K_422: [ 55 176  89  72  81 131 107 178  98 103 114   4  64 127]
K_948: [115 131 153 125 115 148 114 133 102 114 113 141 121 116]
K_293: [143 114 127 118 140 110 117 137  95 128 108 153 190  91]
K_921: [101 138 108 106 120 123 129 120 118 145 117 119 184 130]
K_875: [101 138 108 106 120 123 129 158 130 116 137 190 153 107]
K_433: [106 108 108 106 134 142 165 133 178 117 183 161 113 109]
K_628: [134 161 155 122 118 108 136 119 134 172 142 108 135 138]
K_335: [116 124 110 114 135 118 137 139 136 120 142 122 125 112]
K_348: [115 131 153 125 115 148 114 133 102 114 113 141 114 150]
K_875?
[101 138 108 106 120 123 129 158 130 116 137 190 153 107]
which: [101 138 108 106 120 123 129 120 118 145 117 119 184 130]
K_921
K_628?
[134 161 155 122 118 108 136 119 134 172 142 108 135 138]
K_948?
[115 131 153 125 115 148 114 133 102 114 113 141 121 116]
which: [153 190]
K_293

K_753: [ 73  97 136 111 138 141 144  99 149  63  30 139 189 155 142 107 123 148]
K_140: [154 111  87 169 106 117  76 111  97  94  89 141 133 173 131 119 159  98]
K_291: [ 88 152 132 150  76 147  91  72  57 116 105 148  83 127 161 119  49  63]
K_372: [ 88 152 132 150  76 147  91  72  57 116 116  63 178 103 161 128 181 143]
start: [ 97 136 111 138 141 144  99]
K_753, 2
which: [ 72  57 116 105 148  83 127 161 119  49]
K_291

K_393: [139 153 147 108  39 127 118 244]
K_166: [128  88 203  73  61 126 195 140]
K_836: [219 124 110 118 128 126 124 120]
K_179: [128 191 108 147 126 127  61 104]
K_351: [118 245 203  73  61 126 195  84]
which: [108 147]
K_179
K_179?
[128 191 108 147 126 127  61 104]
which: [147 108]
K_393
start: [118 244]
K_393, 7
which: [128  88 203  73  61 126 195 140]
K_166

K_296: [ 72  93 128 126 122]
K_311: [103 124 128 142 161]
K_908: [136 128 131 148 106]
K_344: [  7  34 196 130 132]
K_124: [128 128  83 143 115]
K_711: [136 128 131 148 104]
which: [ 93 128 126]
K_296
K_344?
[  7  34 196 130 132]
K_711?
[136 128 131 148 104]

K_233: [141 147 188 223 107 194]
K_499: [ 66  98 120  29  31  91]
K_85: [103 127 173 223 107 162]
K_499?
[ 66  98 120  29  31  91]
start: [127 173]
K_85, 2
which: [141 147 188 223 107 194]
K_233
start: [103 127 173 223 107]
K_85, 1
K_233?
[141 147 188 223 107 194]
K_85?
[103 127 173 223 107 162]

K_732: [127 122 129 160 127 131 126 123 138 101  96 119 117 133 122 137 126 107
 237 113 137 142 116 130 131 134 135 124 136 125 117  97 115 143 148 108
 139 134 116 110 162 128 154 115]
K_96: [122 127 130 125 119 126 122 138 126 133 121 127 114 137 127 123 139 143
  82 132 123 121 139 131 118 147 110 123 139 131 116 132 117 119 136 117
 106 124 136 123 162 129 145 113]
K_631: [112 132 125 129 121 145 129 121 125 139 141 130 118 120 118 135 127 124
 163 134 135 132 127 151 111 116 119 118 123 129 115 137 121 122 139 142
 122 118 134 141 162 127 127 134]
K_96?
[122 127 130 125 119 126 122 138 126 133 121 127 114 137 127 123 139 143
  82 132 123 121 139 131 118 147 110 123 139 131 116 132 117 119 136 117
 106 124 136 123 162 129 145 113]
which: [106 124]
K_96

K_252: [210 161 156 177 191 174 111  95 176]
K_457: [134 216 185 148 173 137 144  13 115]
K_369: [133 111  95 174 156 161 191 177 195]
K_638: [185 148 173 137 144  12 175 105 114]
start: [161 191 177 195]
K_369, 6
K_638?
[185 148 173 137 144  12 175 105 114]
start: [185 148 173 137 144  13]
K_457, 3
K_252?
[210 161 156 177 191 174 111  95 176]
which: [161 156 177 191 174 111  95]
K_252

K_609: [202  26 192 136 166 160  79]
K_525: [152 142  27 124 197 132  73]
K_817: [182  69  71 165 115 175  55]
K_123: [ 82 113 106 163  12 139 169]
K_200: [101 113 225 135  61 125 184]
K_891: [115 231 193 102 171 123  86]
K_647: [122 155 115 171  44 179  54]
K_989: [202  67 192 136 166 160  79]
K_885: [104 111 227 131  60 129 187]
K_709: [101 225 113 136 164 163  75]
start: [101 113 225]
K_200, 1
which: [ 26 192 136 166 160  79]
K_609
K_885?
[104 111 227 131  60 129 187]
K_123?
[ 82 113 106 163  12 139 169]

K_714: [201  95  77 153 154  48 140  68 112  83]
K_2: [101 135 131 195 123 130 161 189 202 101]
K_615: [171 130 123 131 135 195 131  74  91 111]
K_302: [102  83  94 117 157  94 184  66 103  76]
K_485: [ 82 202 161 135 131 130 123 189 214 227]
K_458: [ 82 202 161 135 131 130 123 189 195 210]
K_426: [196  86  94 157 109 111 133 103 106 124]
K_302?
[102  83  94 117 157  94 184  66 103  76]
which: [202 161 135 131 130 123 189 195]
K_458
K_458?
[ 82 202 161 135 131 130 123 189 195 210]
which: [135 131 195 123 130]
K_2
which: [202 161 135 131 130 123 189 195 210]
K_458
start: [131  74  91]
K_615, 7
which: [ 82 202 161 135 131 130 123 189 214 227]
K_485

K_264: [123 127 214 103]
K_717: [145  34 214 103]
K_698: [123 127 106 148]
which: [123 127 214 103]
K_264
K_698?
[123 127 106 148]

K_567: [123 176 176  91 167  83  92  87 171  93  89 119  89  77]
K_865: [121 130 136 124 136 116 126 124 136 123 123 129 124 117]
K_217: [159  27  45 222  43 211 195 222  37 215 217 125 208 227]
K_567?
[123 176 176  91 167  83  92  87 171  93  89 119  89  77]
which: [136 124 136 116 126 124 136 123 123 129 124 117]
K_865

K_450: [123 116  90 107  96 129  92  60 154 114 169  85 186 164 124  66 141 131
 115  37 119 161 215 129 174 126 154 163  98 110 150 108 157  78 156  54
 120]
K_357: [ 52 148 128  94 140 163  83 165 140 128 151 138  92 112 104 141 119  73
  82 143  73 135 159 150 160 118 187 125 149 196  98 113 134  95 118 121
 129]
K_686: [135 159 150 158 118 187 125 149 196  98 113 170 114 108 107 169 145  94
 180 157  75 116 117 160 143 161 144 167 109 115 144 161 110 139 185 123
 104]
start: [ 96 129  92]
K_450, 5
K_450?
[123 116  90 107  96 129  92  60 154 114 169  85 186 164 124  66 141 131
 115  37 119 161 215 129 174 126 154 163  98 110 150 108 157  78 156  54
 120]
which: [135 159 150 160 118 187 125 149 196  98 113]
K_357
K_357?
[ 52 148 128  94 140 163  83 165 140 128 151 138  92 112 104 141 119  73
  82 143  73 135 159 150 160 118 187 125 149 196  98 113 134  95 118 121
 129]
K_686?
[135 159 150 158 118 187 125 149 196  98 113 170 114 108 107 169 145  94
 180 157  75 116 117 160 143 161 144 167 109 115 144 161 110 139 185 123
 104]

K_33: [121 156  86 158 141 120 147 157 152 164  48 130 134 134 149 194 145 120
 146 138 103 137 118 144 126 148 104 125 162 148 109 137 130 126]
K_864: [140 112  75 130 125 123 138 135 112 122 132 134 128 111 147 164 104 122
 119 118  62 162 165 138 134 124 112 118  98 133 102 136 118 247]
K_432: [133 109 118 153 132 136 110 174 177   1 186 145 128 147 109 114 116 106
 144 195 240 117 145 130 128 118 109  81 120 101 132 124 146 135]
K_973: [121 144  96 118 116 122  76 136 137 186  45 108 127 150 122  72 120 132
  98  70  76 151  76 123 131 136 137 117 139 136 175 160 146 141]
K_594: [137 120 146 168  87 123 125 113 170 104  75 134 139 132 117 129 119 118
 121 114  67 113 157 113 135 125  92 132 126 102 111 117 124 152]
K_88: [140 112  75 130 125 123 122 138 135 112 132 134 128 111 147 164 104 122
 119 118  62 162 165 138 134 124 112 118 119  73 109 128 124  57]
K_864?
[140 112  75 130 125 123 138 135 112 122 132 134 128 111 147 164 104 122
 119 118  62 162 165 138 134 124 112 118  98 133 102 136 118 247]
which: [195 240 117 145 130]
K_432
K_973?
[121 144  96 118 116 122  76 136 137 186  45 108 127 150 122  72 120 132
  98  70  76 151  76 123 131 136 137 117 139 136 175 160 146 141]
start: [123 138 135 112 122]
K_864, 6

K_776: [105  97 112 112 108  95 109  96 105 102  99 103  93  88  96  95 107  99
 108 113  96  98]
K_385: [ 63 166 182 111 136 178 222 124 141 162 147 146 142 140 155 150 176 192
 160 186 155 173]
K_869: [ 48 177 194 105 130 189 246 119 140 167 157 142 141 143 164 159 192 202
 174 199 159 179]
K_583: [ 46 175 193 105 136 192 243 124 143 170 152 149 147 146 162 157 187 208
 167 198 162 185]
K_999: [ 57 167 182 107 133 179 225 121 139 163 148 142 140 141 157 152 179 194
 161 188 155 173]
K_776?
[105  97 112 112 108  95 109  96 105 102  99 103  93  88  96  95 107  99
 108 113  96  98]
K_869?
[ 48 177 194 105 130 189 246 119 140 167 157 142 141 143 164 159 192 202
 174 199 159 179]
K_999?
[ 57 167 182 107 133 179 225 121 139 163 148 142 140 141 157 152 179 194
 161 188 155 173]
K_583?
[ 46 175 193 105 136 192 243 124 143 170 152 149 147 146 162 157 187 208
 167 198 162 185]
K_385?
[ 63 166 182 111 136 178 222 124 141 162 147 146 142 140 155 150 176 192
 160 186 155 173]

K_256: [218 145  89 105 145 162  66  90  99  55 142 110 223 125 159  45 136 171
 110 196 111 151  10 197 135  89  91 138 120  98 174  58  58 223 112 198
 145  78 155  64 119 151]
K_910: [ 98 164  90 108  47 171 118 104 128 114 101 124 163 134 111 149 146  64
 151 114 161 126  99 187 141 194 110 107 125 118  28 156 104  87 175 119
 180 190 151 141 189 156]
K_727: [ 56 223 112 198 162 116 115 120 114 101 128 124 138 127 142  94 135 166
 120 156 121 134 104 132 122 100 126 137 120 120 181 103 112 167 106 149
 129  83 121 103 108 124]
K_727?
[ 56 223 112 198 162 116 115 120 114 101 128 124 138 127 142  94 135 166
 120 156 121 134 104 132 122 100 126 137 120 120 181 103 112 167 106 149
 129  83 121 103 108 124]
start: [ 58 223 112 198]
K_256, 33
which: [126  99 187 141 194 110 107]
K_910
which: [114 101 128 124]
K_727
which: [ 89 105 145 162  66  90  99  55 142 110 223 125]
K_256
K_256?
[218 145  89 105 145 162  66  90  99  55 142 110 223 125 159  45 136 171
 110 196 111 151  10 197 135  89  91 138 120  98 174  58  58 223 112 198
 145  78 155  64 119 151]

K_782: [ 29 252 177 203  16 212]
K_731: [ 29 252 177  19 253  82]
K_480: [ 29 252 177  23 243  22]
K_480?
[ 29 252 177  23 243  22]
K_782?
[ 29 252 177 203  16 212]

K_822: [174 159 102  86 130 140 125  85 165 156 136  67  60 121  87 134 123  63
  68 131 113  85 155 108 160 144 137 163 131 113 136  84 111 162 153 166
  75 137 158  96 128 146  74 107  44 126 125 162 128 152 166 154  46 119]
K_970: [ 97 148 126 144 135 107 149 154 100 105 110 186 170 138 165 137 138 196
 207 112 138 143  91 147  94 128 113 111 107 139 109 153 144 111  92 102
 178 101 104 169 114 123 192 128 208 145  87  81 153  90  90 108 185 148]
K_981: [149 154 100 105 110 186 170 137 165 137 141  55  53  99  76 119 119  49
  46 128 113  90 156  87 151 130 142 148 149 110 148  92 114 138 165 145
  65 163 148  94 157 118  66 130  32 111 148 176  98 164 159 158  57 105]
K_778: [160 156 113  87 127 142 121  90 167 147 134  62  53 112  82 130 119  57
  69 123 117  85 154  96 147 142 137 151 142 117 140  82 114 156 149 151
  77 149 149 102 144 135  76 119  39 116 127 158 120 146 157 155  48 121]
K_284: [144 148 126  97 124 145 112  96 171 139 141  55  53  99  76 119 119  49
  46 128 113  90 156  87 151 130 142 148 149 110 148  92 114 138 165 145
  65 163 148  94 157 118  66 125 227 146 106  84 156  96  97  98 202 146]
which: [149 154 100 105 110 186 170 138 165 137]
K_970
start: [126 144 135 107 149 154 100 105 110 186 170 138]
K_970, 3
which: [149 154 100 105 110 186 170 137 165 137 141  55  53  99  76 119 119  49
  46 128 113  90 156  87 151 130 142 148 149 110 148  92 114 138 165 145
  65 163 148  94 157 118  66 130  32 111 148 176  98 164 159 158  57 105]
K_981
which: [144 148 126  97]
K_284

K_720: [172 138 150  67  81 218]
K_509: [ 55 133 182  93 135  42]
K_876: [ 55 119 182  93  42 135]
K_29: [172 172  84  63 138 137]
K_381: [172 150 138  67 121 157]
K_859: [ 81 207 123  69 129 110]
start: [135  42]
K_509, 5
which: [172 138 150  67]
K_720
start: [172  84  63 138 137]
K_29, 2

K_710: [140 114 158 156 149 106 113]
K_448: [140 114 158 194 149 106 113]
K_427: [ 47  18 194 185 144  43 151]
K_79: [ 80 106 158 114 156 113 149]
which: [114 158 156 149 106 113]
K_710
start: [158 194]
K_448, 3

